One turn moves every row onto another: examples first, then more rows asked
Z771: [ -3   6  -8  -7 -13 -16  -1  -5  -1   2   2 -30   6   7  -3   2]
Z346: [  2  -8  -2  29  -7  13  -2  11   6   6 -15   8   7   9   6  -2]
Z987: [ 11   6  16  27 -13   8   6   4  16   5 -11   5  -1   3   2   1]
Z799: [  3 -16  18  -2  -5  -7   0   1   1   0  25  10   2  -1   1   2]
Z981: [ -3   5  -3  13  -5   2  -1   3  -1   0 -36   1   8   1  -9   0]
Z993: [ -3   1  -1  24   2  -3  -4  10 -11  -7 -18  15   1   7   8  -1]
Z735: [  4   5  -5 -15 -12  13  14   5  11  11  18   6  -4  -1   0   5]
Z534: [  0 -17  15  -3  -1 -10  -2   2  -4  -3  23  13   2   0   2   2]
Z562: [  1  14   1 -19  -6   0  14   2   1   0  16  12 -10  -3   1   6]
Z108: [ -7   5 -13 -18   1   1   7   7 -10  -2  13  15  -6   1   5   4]
Z450: [  0   5   0  14  -9   6   2   3   6   4 -34  -2   8   1 -11   1]
Z239: [ -1 -21  10  -2  -2  -6  -4   4  -3   0  24  12   5   2   2   1]
Z408: [  2  11   6  13 -10   2   4   0   6   1 -33  -2   5  -1 -12   2]
Z781: [ -3   4 -10  -7 -13 -14  -1  -5  -1   3   2 -31   7   7  -3   1]
Z206: [ -3   5  -9  -7 -12 -17  -2  -5  -3   2   1 -29   6   7  -2   1]
Z513: [ -4   4 -11  -6 -12 -15  -2  -4  -2   2   1 -30   7   7  -2   1]
Z948: [  2 -21  13  -1  -5  -3  -2   3   2   3  25   9   5   1   1   2]
Z747: [  6  15  17  22  -5  -8   4   3   0  -9 -15  13  -7   2   5   2]
Z72: [ -1  12   3  12  -6  -2   2   1  -1  -3 -36   1   4  -1 -10   2]
Z259: [ -5  -4 -18 -14  -5  14   7  11   0   9  15   9   1   3   3   2]

Z206 moves to Z513
Z948 moves to Z799
Z259 moves to Z735
Now these:
Z450 moves to Z408
Z747 moves to Z993

